In the rows, zero is written as 100.
Turns in one plane each, and the order they were made in; the first pair answered:
turn A:
99, 101, 105, 98, 91, 100, 104, 106, 98, 99, 94, 107, 90, 94, 93, 97, 101, 102, 106  ->  94, 103, 99, 100, 93, 100, 99, 102, 97, 94, 95, 108, 93, 98, 96, 93, 97, 108, 107
84, 125, 108, 91, 82, 98, 96, 120, 93, 103, 82, 98, 97, 96, 96, 73, 70, 99, 116  ->  70, 111, 89, 96, 93, 108, 72, 79, 112, 74, 94, 110, 112, 98, 100, 94, 110, 116, 111
90, 50, 87, 98, 102, 87, 114, 101, 97, 114, 106, 119, 76, 87, 110, 131, 124, 103, 110  ->  90, 69, 88, 92, 94, 85, 123, 129, 83, 131, 98, 111, 73, 87, 118, 111, 90, 92, 122
105, 104, 89, 105, 91, 100, 106, 127, 96, 110, 91, 97, 100, 103, 116, 92, 88, 80, 101  ->  89, 103, 73, 108, 100, 107, 89, 103, 103, 90, 96, 102, 115, 109, 120, 96, 109, 96, 102
turn T:
93, 77, 94, 105, 109, 97, 75, 72, 128, 101, 104, 98, 114, 84, 99, 114, 118, 93, 75  ->  82, 106, 105, 99, 73, 86, 80, 111, 108, 118, 93, 99, 91, 83, 88, 81, 66, 89, 87
85, 98, 105, 97, 101, 125, 98, 116, 110, 90, 97, 75, 100, 81, 106, 76, 121, 86, 103  ->  87, 90, 112, 101, 90, 123, 96, 109, 113, 86, 98, 85, 88, 78, 92, 90, 126, 88, 93
104, 100, 108, 102, 87, 102, 99, 107, 86, 105, 96, 98, 86, 102, 90, 85, 85, 97, 105  ->  107, 92, 95, 105, 116, 109, 103, 93, 93, 100, 104, 87, 110, 106, 108, 93, 109, 95, 105
113, 110, 115, 113, 80, 87, 101, 100, 110, 105, 99, 111, 73, 87, 75, 110, 101, 98, 78  ->  114, 124, 93, 106, 117, 96, 110, 121, 99, 114, 97, 85, 115, 96, 114, 80, 86, 85, 103
turn Z:
79, 97, 108, 96, 77, 90, 84, 95, 96, 94, 118, 109, 99, 108, 87, 93, 103, 107, 96  ->  81, 94, 97, 98, 98, 95, 84, 87, 100, 89, 123, 104, 117, 109, 102, 94, 115, 107, 100
74, 110, 84, 127, 78, 85, 86, 75, 130, 95, 79, 118, 78, 89, 96, 95, 106, 123, 73  ->  81, 98, 71, 129, 115, 89, 88, 64, 135, 91, 86, 108, 108, 90, 115, 98, 124, 121, 75
70, 72, 126, 106, 105, 88, 112, 103, 81, 103, 115, 89, 88, 102, 100, 110, 95, 93, 118  ->  61, 77, 122, 107, 100, 88, 107, 100, 83, 98, 114, 95, 87, 102, 98, 105, 94, 100, 117
Now pairs of rows:
(2 to 3 turns a pair)
81, 121, 84, 89, 108, 98, 98, 123, 87, 108, 90, 95, 114, 104, 131, 59, 66, 104, 125  ->  78, 114, 104, 97, 59, 85, 86, 113, 96, 104, 85, 122, 66, 99, 86, 81, 66, 112, 103 -> T T
108, 104, 119, 101, 68, 89, 119, 135, 81, 123, 96, 94, 67, 96, 82, 85, 54, 80, 99  ->  125, 70, 125, 111, 77, 94, 114, 98, 102, 107, 108, 102, 59, 92, 66, 128, 104, 83, 74 -> T A T
76, 106, 77, 117, 97, 94, 71, 85, 114, 95, 115, 98, 100, 99, 111, 94, 111, 116, 109  ->  74, 114, 74, 114, 100, 95, 74, 91, 110, 97, 114, 96, 105, 103, 116, 89, 103, 114, 115 -> T T
73, 124, 79, 100, 96, 96, 75, 88, 100, 77, 100, 114, 108, 105, 106, 79, 94, 123, 114  ->  79, 132, 87, 97, 88, 93, 89, 114, 90, 96, 94, 107, 103, 103, 101, 68, 66, 113, 116 -> A A A
81, 119, 104, 101, 69, 100, 94, 98, 100, 111, 90, 105, 72, 108, 93, 96, 89, 99, 101  ->  105, 91, 98, 106, 114, 108, 105, 77, 111, 103, 106, 89, 104, 112, 114, 120, 131, 90, 95 -> T A
119, 74, 126, 102, 73, 84, 114, 99, 104, 104, 111, 114, 74, 104, 82, 115, 95, 104, 85  ->  93, 102, 113, 100, 60, 82, 94, 103, 99, 96, 107, 121, 72, 104, 85, 94, 76, 119, 99 -> Z A
102, 103, 89, 102, 107, 80, 75, 79, 126, 76, 100, 147, 98, 90, 90, 135, 145, 109, 93  ->  137, 116, 95, 89, 134, 79, 122, 143, 94, 124, 93, 105, 120, 94, 122, 103, 97, 67, 112 -> A T
80, 105, 97, 108, 105, 114, 90, 85, 110, 67, 98, 104, 110, 109, 113, 100, 105, 141, 94  ->  88, 99, 117, 109, 83, 106, 95, 91, 110, 72, 95, 111, 83, 103, 89, 113, 98, 138, 80 -> T A
108, 77, 119, 100, 128, 90, 124, 105, 84, 137, 99, 102, 110, 92, 108, 125, 101, 69, 99  ->  73, 88, 121, 104, 81, 82, 91, 87, 94, 114, 93, 135, 75, 87, 76, 127, 98, 100, 93 -> A A T
81, 98, 89, 110, 94, 99, 76, 80, 108, 80, 96, 128, 110, 103, 91, 105, 127, 132, 97  ->  106, 115, 95, 99, 108, 95, 114, 135, 80, 121, 88, 97, 121, 104, 113, 75, 81, 93, 113 -> Z A A
135, 113, 109, 111, 108, 94, 93, 130, 117, 115, 103, 78, 115, 115, 129, 85, 106, 90, 124  ->  119, 127, 113, 113, 75, 89, 84, 137, 113, 113, 97, 91, 91, 112, 110, 79, 84, 100, 125 -> Z Z
87, 88, 101, 106, 106, 85, 105, 118, 113, 120, 92, 112, 66, 77, 64, 103, 85, 102, 89  ->  98, 92, 89, 101, 133, 89, 120, 130, 106, 129, 92, 94, 90, 83, 89, 89, 76, 90, 103 -> T Z
131, 92, 117, 111, 108, 98, 104, 100, 109, 88, 106, 96, 93, 106, 90, 112, 115, 102, 102  ->  121, 114, 107, 103, 108, 98, 105, 121, 97, 99, 100, 89, 99, 106, 104, 84, 87, 99, 119 -> Z T
124, 110, 108, 106, 81, 91, 97, 144, 89, 148, 86, 72, 89, 120, 83, 112, 70, 83, 81  ->  87, 113, 95, 116, 50, 90, 61, 106, 104, 113, 86, 103, 76, 117, 64, 123, 89, 121, 77 -> T T Z
136, 95, 106, 108, 125, 105, 114, 101, 89, 108, 100, 98, 113, 116, 84, 116, 107, 69, 95  ->  125, 87, 109, 113, 111, 101, 102, 82, 97, 95, 101, 115, 97, 113, 66, 128, 119, 81, 86 -> A T
119, 85, 95, 89, 129, 100, 101, 96, 108, 95, 115, 87, 110, 98, 96, 130, 140, 86, 89  ->  102, 88, 101, 90, 98, 97, 85, 87, 110, 84, 113, 106, 85, 98, 72, 133, 137, 104, 85 -> A A T
85, 119, 100, 122, 96, 100, 84, 71, 102, 99, 100, 98, 120, 89, 89, 101, 100, 103, 93  ->  98, 122, 113, 117, 85, 95, 100, 94, 93, 115, 94, 92, 108, 88, 84, 95, 79, 86, 93 -> A A
122, 65, 134, 105, 91, 92, 96, 71, 112, 88, 119, 111, 91, 99, 73, 155, 136, 94, 75  ->  116, 71, 102, 103, 137, 101, 93, 63, 110, 80, 125, 98, 139, 107, 113, 138, 151, 96, 97 -> Z T T
127, 99, 90, 79, 105, 107, 91, 68, 101, 91, 107, 103, 137, 103, 103, 122, 119, 77, 83  ->  124, 98, 103, 80, 80, 100, 84, 70, 103, 91, 105, 116, 111, 98, 79, 127, 116, 85, 75 -> T T T
92, 116, 108, 103, 85, 90, 90, 108, 98, 108, 92, 124, 87, 92, 96, 85, 80, 111, 82  ->  86, 118, 89, 102, 112, 97, 81, 96, 103, 100, 97, 119, 118, 96, 117, 83, 96, 116, 93 -> A T
131, 80, 84, 112, 108, 104, 128, 90, 124, 107, 105, 80, 107, 108, 101, 118, 124, 82, 81  ->  127, 97, 76, 106, 114, 104, 137, 111, 110, 118, 100, 71, 116, 110, 114, 89, 97, 76, 95 -> T T
78, 119, 92, 88, 100, 109, 91, 109, 103, 97, 100, 92, 103, 95, 118, 76, 83, 102, 107  ->  85, 118, 107, 89, 86, 103, 97, 118, 98, 108, 98, 95, 86, 91, 107, 81, 76, 99, 100 -> Z T T
63, 98, 71, 110, 94, 102, 80, 73, 152, 99, 83, 137, 91, 106, 92, 115, 115, 102, 97  ->  117, 80, 106, 106, 102, 98, 127, 110, 138, 134, 79, 115, 80, 107, 89, 127, 100, 59, 81 -> Z A
125, 92, 104, 110, 117, 100, 113, 106, 101, 110, 110, 87, 111, 103, 108, 105, 106, 84, 100  ->  112, 99, 93, 112, 125, 100, 103, 100, 100, 103, 110, 86, 122, 105, 117, 101, 115, 95, 107 -> A A
119, 97, 92, 103, 138, 101, 116, 107, 100, 111, 106, 90, 115, 107, 116, 105, 96, 93, 106  ->  121, 83, 97, 109, 133, 100, 112, 92, 110, 100, 110, 99, 105, 106, 105, 124, 114, 99, 91 -> T T T
82, 104, 79, 106, 115, 116, 91, 78, 108, 77, 106, 100, 119, 97, 118, 102, 128, 120, 104  ->  84, 122, 83, 100, 110, 112, 103, 111, 90, 97, 100, 88, 119, 100, 130, 73, 89, 111, 119 -> T A T
110, 93, 98, 104, 117, 104, 105, 94, 103, 97, 109, 93, 119, 104, 113, 117, 111, 92, 103  ->  115, 92, 117, 106, 93, 97, 110, 102, 99, 101, 106, 101, 93, 101, 92, 121, 98, 86, 92 -> A T
121, 70, 126, 112, 79, 97, 106, 91, 110, 98, 110, 115, 73, 94, 71, 139, 117, 90, 72  ->  79, 96, 72, 109, 120, 112, 74, 65, 116, 72, 115, 109, 132, 104, 118, 107, 127, 115, 109 -> Z T A
127, 86, 102, 97, 125, 122, 116, 109, 85, 101, 97, 70, 134, 112, 117, 108, 107, 76, 113  ->  137, 77, 114, 101, 112, 119, 122, 109, 89, 104, 99, 76, 118, 107, 101, 122, 111, 73, 99 -> Z T
90, 112, 104, 95, 81, 104, 100, 129, 98, 117, 84, 115, 72, 86, 98, 75, 70, 97, 120  ->  117, 71, 95, 104, 132, 118, 104, 87, 119, 99, 100, 106, 110, 88, 119, 115, 132, 92, 107 -> Z T Z
128, 75, 124, 93, 78, 87, 133, 138, 102, 122, 82, 86, 75, 92, 100, 101, 76, 47, 84  ->  47, 116, 71, 95, 57, 94, 63, 94, 114, 72, 79, 123, 90, 97, 106, 69, 83, 111, 110 -> Z A
92, 142, 62, 107, 86, 92, 109, 118, 86, 110, 97, 91, 82, 119, 104, 55, 87, 135, 115  ->  126, 123, 86, 106, 97, 90, 138, 135, 79, 133, 100, 74, 79, 119, 100, 70, 86, 103, 102 -> T A A
112, 93, 122, 87, 93, 93, 106, 116, 101, 120, 85, 78, 98, 115, 107, 89, 103, 89, 120  ->  111, 93, 130, 91, 78, 87, 101, 112, 105, 118, 85, 86, 82, 110, 90, 100, 106, 90, 112 -> T T
113, 101, 120, 91, 78, 85, 115, 108, 90, 120, 99, 99, 63, 92, 81, 97, 83, 89, 90  ->  116, 88, 118, 96, 81, 87, 107, 85, 101, 106, 106, 104, 64, 93, 77, 114, 109, 95, 81 -> A A A
72, 128, 77, 95, 97, 106, 79, 107, 89, 92, 92, 111, 98, 105, 103, 70, 87, 119, 131  ->  103, 78, 93, 105, 119, 111, 88, 72, 111, 82, 105, 112, 100, 102, 90, 123, 145, 108, 99 -> A Z
107, 93, 119, 94, 81, 95, 106, 119, 95, 115, 94, 90, 94, 99, 91, 98, 101, 90, 89  ->  100, 107, 108, 91, 89, 96, 106, 122, 93, 116, 91, 85, 106, 102, 105, 81, 90, 92, 103 -> T T A
107, 90, 109, 92, 98, 100, 108, 102, 101, 107, 104, 109, 95, 91, 87, 125, 94, 87, 87  ->  101, 89, 101, 95, 103, 103, 100, 90, 105, 99, 108, 114, 99, 94, 91, 131, 108, 95, 86 -> A A A
113, 108, 103, 105, 108, 110, 114, 111, 98, 108, 98, 98, 96, 101, 98, 88, 92, 95, 112  ->  112, 98, 96, 107, 117, 114, 107, 93, 105, 95, 102, 102, 104, 101, 101, 98, 115, 101, 108 -> Z T
86, 104, 89, 99, 105, 112, 84, 86, 108, 82, 99, 105, 118, 100, 107, 95, 108, 116, 112  ->  96, 114, 97, 93, 105, 109, 101, 114, 98, 99, 95, 94, 116, 103, 112, 79, 83, 104, 120 -> T A T
125, 98, 116, 97, 110, 92, 121, 125, 95, 116, 96, 80, 97, 96, 103, 99, 100, 84, 94  ->  122, 97, 120, 99, 97, 89, 118, 124, 97, 115, 98, 87, 86, 95, 93, 105, 100, 86, 87 -> T T
101, 129, 116, 99, 75, 79, 78, 112, 87, 129, 83, 121, 79, 101, 60, 91, 79, 100, 93  ->  126, 96, 98, 105, 147, 96, 87, 83, 102, 115, 100, 99, 134, 106, 97, 116, 139, 88, 91 -> T A
118, 100, 114, 110, 109, 84, 119, 103, 91, 109, 111, 93, 104, 104, 110, 114, 101, 90, 95  ->  107, 114, 111, 110, 105, 83, 118, 114, 87, 110, 108, 91, 104, 107, 114, 96, 86, 97, 106 -> A Z
68, 108, 89, 98, 80, 89, 71, 59, 117, 70, 111, 129, 68, 104, 67, 118, 106, 145, 83  ->  86, 128, 62, 81, 151, 104, 104, 101, 93, 100, 111, 80, 140, 116, 138, 70, 78, 113, 123 -> T Z
97, 115, 91, 90, 104, 100, 102, 103, 98, 85, 107, 103, 101, 93, 107, 87, 99, 110, 114  ->  99, 116, 102, 89, 91, 95, 106, 109, 96, 89, 104, 106, 90, 92, 97, 89, 92, 105, 110 -> A T
122, 124, 109, 106, 116, 127, 103, 119, 95, 112, 100, 92, 118, 117, 103, 79, 93, 111, 115  ->  111, 115, 118, 116, 82, 118, 90, 99, 103, 98, 98, 116, 84, 114, 71, 97, 105, 126, 96 -> A T
109, 81, 94, 104, 119, 109, 89, 66, 118, 80, 111, 112, 126, 98, 108, 125, 137, 103, 95  ->  123, 80, 95, 102, 130, 107, 102, 77, 110, 91, 111, 102, 131, 97, 114, 125, 134, 90, 96 -> T T A
112, 110, 120, 89, 113, 93, 119, 94, 94, 122, 89, 92, 75, 100, 97, 98, 78, 80, 73  ->  109, 115, 99, 91, 137, 101, 111, 88, 96, 114, 91, 83, 107, 106, 122, 86, 87, 84, 87 -> T A
103, 95, 118, 105, 122, 92, 99, 72, 118, 91, 101, 107, 101, 97, 77, 134, 115, 108, 100  ->  105, 106, 102, 99, 147, 98, 106, 84, 110, 100, 103, 90, 126, 100, 103, 116, 105, 101, 121 -> T T
136, 93, 111, 95, 117, 108, 138, 109, 97, 120, 103, 83, 117, 93, 117, 110, 94, 82, 92  ->  110, 121, 101, 90, 96, 105, 124, 121, 84, 121, 94, 87, 114, 92, 120, 83, 63, 96, 107 -> T A
119, 101, 123, 95, 122, 97, 111, 107, 77, 123, 73, 62, 112, 100, 111, 99, 78, 95, 102  ->  116, 106, 121, 92, 117, 97, 105, 107, 75, 120, 71, 63, 110, 99, 114, 91, 74, 99, 107 -> T Z T
116, 108, 118, 69, 62, 110, 58, 86, 103, 95, 112, 127, 105, 96, 104, 96, 118, 148, 125  ->  160, 93, 135, 65, 93, 111, 102, 119, 93, 127, 114, 98, 117, 96, 117, 100, 110, 106, 120 -> Z Z A
64, 89, 83, 104, 103, 108, 78, 50, 119, 83, 103, 120, 104, 107, 109, 91, 131, 126, 98  ->  91, 112, 114, 94, 79, 95, 121, 120, 86, 132, 85, 101, 77, 101, 102, 62, 56, 88, 107 -> A A
110, 105, 86, 100, 133, 95, 117, 115, 81, 123, 94, 87, 115, 102, 120, 73, 84, 92, 106  ->  91, 94, 103, 110, 80, 85, 91, 84, 93, 99, 92, 123, 66, 95, 70, 102, 100, 121, 79 -> A T
109, 97, 94, 107, 131, 104, 105, 102, 101, 99, 105, 91, 119, 112, 113, 104, 112, 90, 113  ->  92, 118, 99, 103, 95, 94, 95, 122, 89, 107, 98, 102, 92, 110, 96, 84, 76, 98, 119 -> A T A
102, 91, 95, 110, 103, 102, 61, 91, 103, 93, 93, 112, 102, 105, 97, 114, 123, 122, 104  ->  133, 87, 116, 106, 105, 95, 94, 122, 92, 120, 89, 96, 91, 101, 95, 115, 101, 90, 100 -> Z A
85, 110, 101, 103, 75, 95, 92, 111, 95, 95, 94, 112, 86, 98, 81, 87, 79, 108, 98  ->  86, 96, 104, 107, 77, 96, 89, 95, 103, 87, 98, 121, 84, 96, 73, 105, 104, 110, 87 -> A A
112, 121, 95, 100, 114, 93, 114, 122, 84, 123, 93, 80, 115, 99, 124, 75, 66, 89, 117  ->  107, 112, 119, 107, 62, 82, 102, 110, 93, 114, 92, 108, 63, 91, 79, 100, 70, 101, 91 -> Z T T
110, 118, 107, 102, 105, 100, 111, 139, 81, 130, 77, 83, 86, 103, 95, 74, 73, 85, 123  ->  76, 104, 88, 114, 88, 103, 62, 77, 113, 82, 87, 116, 79, 101, 70, 102, 123, 129, 112 -> A T
87, 104, 96, 99, 95, 96, 90, 110, 103, 102, 105, 99, 114, 100, 94, 88, 81, 114, 118  ->  85, 100, 101, 102, 86, 93, 87, 100, 106, 99, 108, 107, 101, 98, 82, 98, 85, 118, 112 -> T T
